Rows are one point carried round by a steady rotation, each followed by how many steps it has turned.
The counts run from 0 to 529.
[135 123  65 127 128 169  55 132  89 129 117 105 115 115 149 137  98 135
 123 146 125 115  90 130 109 129 115 112 149 150  87 102  98 130 158  89
 114 155 145 142 154 143 155  95 128 116]
303
[133 147 127 122 141 109 191 123 117 118 173 135 144 128 119 119 128 145
  93 128 111  85 107 118 154 116 101 156 168 162 146 167 102 184  90 126
 175 143 105  93 125 131 110 131 110 112]
71
[163 130 114 107 122 136  72 108 128  94 128 121 127 172 141 116 102 129
 104 106 106 120 110 126  95 155 148 132 106 193 108 106 115 118 174  84
  87 117 130 149 167 118 112 116 108 103]
349
[151 128 127 113  92  81 131  86  73 116 122 147 148 156 145 119 139 118
 132 141 127 100  83  99  71 132 131 131 146 152 154  85 137 104 143 110
 106 159 128 130 120  82 131 173 155 124]
509
[181 127 164 100 105  86  99  76 126 128 124 160 132 124  95 121 130 132
  88 170  97 158 135 144 167 106 130 124 133 139 113 102 153  85 127 106
 129 106 130 163 153 114 161 150 124 138]
341
[149 145 170 131 150 138 111 107 124 139  83 126  80 156 130 111  88 107
 163 146 114  89 111 167 117  91 148 156 148  95 113 112 131 110 167 120
 153  90 169 128 127 143 132 124 164 120]
234
[151 159 143 134 126  97 146 114 116 130 138 118 110 113 119 145 103 142
 105 161  99 113  82 149 163  46 103 119 180  69 134 121 120 156 116 137
 179 151 141 129  98 130 152 147 140 108]
78
[146  95 129  75 111 108 118  91 127 142 135 164 115 140 104 107 143 145
 115 168 131 101 150 134 182 129 125  97 148 142 116 110 100 124 114  91
 138 121 166 144 141  91 180 107  97 156]
518
[192 147 158 106 106 116 106  78 122 168 129 139 149 137 125 137 143 130
 137 146  93 153 104 119 114 110 157 166 125 128 161  97 186  84 111 118
 119 124 103 143 127 121 162 170 166 109]
141
[156 134 107 137 121 104  72 107  74 106  93 128 127 117 145 120  96 128
 102 163 105 173  90 157 113  73 111 153 152 135  98 111 149 107 123 117
 117 167 123 157 131 150 145 137 150  96]
297
[155 115 157 122 135 138 169 141 136 129  94 134 153  93  90 191 164 165
 124 185 140 119 139 142 136  98 144 134 156 145 157 107 109 163 127 120
 170 121 117 134 112 139 122 139 160 125]
403
[119 114  81 139 111 138 134 132  93 130 109 131 155 117 138  98 152 152
 101 134 139 114 119 114 107 156 140 150 149 234 133 138 118 160 114  94
  93 160 103  97 135 122 111 151 130 109]
505
[140 148 139 135 135 143  77 134 130  87 104 117  91 161 124 107  76 133
  93 133 104 125 112 177 135  97 135 136 127 150  85 141 113 129 178 104
 112 109 159 143 141 146  96 120 110  98]
389
[116 134 137 122 143 161 142 125  76 135 123 127  70 114 112 142 100 126
 125 188 119 115 109 155 130  90 106 135 186 129 157 125 105 121 152 113
 156 108 157 134 121 136 132  82 154 124]
61
[156 106 110  89 164 135 122 113 128 101 104 125 136 134 115 143 115 149
 150 144 136  87 140 158 124 144 115 141 124 153 102 109  70 149 129 104
 172 125 145 129 167 147 153  61 127 155]
259
[117 128  74 147 111 160 115 131  77 136 116 123 132 117 148 106 136 148
 124 133 148 111  89 102  83 151 135 139 153 215 133 125 107 141 149  93
  91 148 130 104 130 120 115 144 135 103]
504
[180 128 145  97 167 101 123 106 164 110 116 138 131 142 122 115 103 143
 131 147 121 115 150 177 180  90 124 159 121 114  95 130 117 138  92 119
 172 110 136 127 147 154 172  97 121 137]
82
[136 153 144 130 134 102 200 122 107 137 159 134 135 122 111 126 129 138
  96 139 112  97  95 117 152  88 104 149 173 137 161 157 118 171  88 137
 176 140 110  96  99 127 117 153 126 113]
421
[130 128 107 132 111  83 115  94  77 136  99 133 124 128 154 118 114 124
 147 159 128  94  70 132 117  86 119 128 171  88 121  87 119 134 121 125
 148 181 149 125 105 103 184 145 166 119]
469
[121 102 138 101 131 152 136 113 130 151 106 151 106 155 114  87 146 135
 150 157 157  62 165 149 154 146 160 125 141 170 127 118  79 136 141  92
 136  92 172 108 139 107 142 101 121 145]
368
[140 116 128  87 145 128 124 114 125 165 133 147 121 155 117  73 125 141
 112 158 129 142 173 158 178 113 141 152 130 168 139 142 132 122  65  92
 109 115 145 116 137 132 178  98 112 123]
323
[179 143 117 139 157 148 113 115 158 130 102 100 164 133 146 139 129 134
 164  83 139  73  99 121  73 144 156 173 118 153 105 110 123 153 133 115
 161 129  99 101 150 157 123 142 141 121]
92
[137 147 135 117 132 121 166  90  93 121 162 116 106 172 154 116 106 103
 142 103 109  49  78 110  79 142 116 156 144 145 161 127 110 129 142 124
 155 112 139 109 138 111 104 115 133 132]
417
[177 148 141  82 144 123 167 100 123 140 183 111 146 150 135 164 122 121
 140 124 103  80  81  94  98 122 121 146 134 125 181 105 122 146 108 123
 165 141 104 111 135 119 147 110 137 115]
267
[161 141 172 128 108 146 145 118 135 176 122 137 133 106  93 138 156 160
 108 176 122 133 129 131 168  87 158 125 169 127 156 123 149 135 121 108
 146 101 142 124 106 116 145 185 150 107]
186
[149 125 144  97  88  68 135 112  77 111 153 156 132 152 114 130 121 137
  83 173 102 152 118 130 132  78 115 128 151 150 153 111 140 119 113 118
 104 164 118 152 117  90 151 147 135  94]
164
[163 179 122 147 138 139 126 128 106 135 125 103 143 113 144 161 108 130
 119 144  99 149  76 125  78  83 128 170 158 141 157 124 163 141 115 129
 135 151  92 119 110 158 110 156 167  79]
96
[150 169 117 167 120 148 138 114  95 128 136 103 132 103 135 145 107 131
  97 128  96  91  49 105  93 118 105 154 172 153 135 143 125 144 158 132
 165 125 117 109 127 148  82 165 145 100]
245
[161 130 141  71 122 152 112  91 146 162 190 124 115 170 118 118 127 127
 111 121  98  87 120 108 154 142 146 112 113 147 142 121 118 124 130  84
 121 101 143 128 160  87 160 103  90 119]
175
[141 133 148 120  92 134 148 122  85 144 124 124 115 141 116 167 145 131
 137 174 120 113 100 108  82 103 157 111 162 148 188  84 129 124 160 108
 113 132 142 131  99  90 121 166 169  93]
10
[148 129 107  96 155 139 112  78  71 130 149 130 108 135 136 117  86 103
 126 151  94 138 113 135  98 134  89 169 139 163 146 124 124  74 115 109
 141 113 138 135 164 141 145  72 147 140]
107
[163 148 148 109 115 132 146 134 162 149 168 124 149 154 108 123 145 159
  80 127 110 115 132 104 166 113 167 128 123 182 160 154 140 168  98  96
 111 114 104 109 121 111 121 162 103  80]
180
[143 144 154 135  93  95 153 128  84  83 128 135 129 138 122 150 110 122
  72 154 107 130  83 137  94  93 118 143 165 169 146 117 125 135 158 127
 115 146 117 148 113 119  70 172 143  91]
205
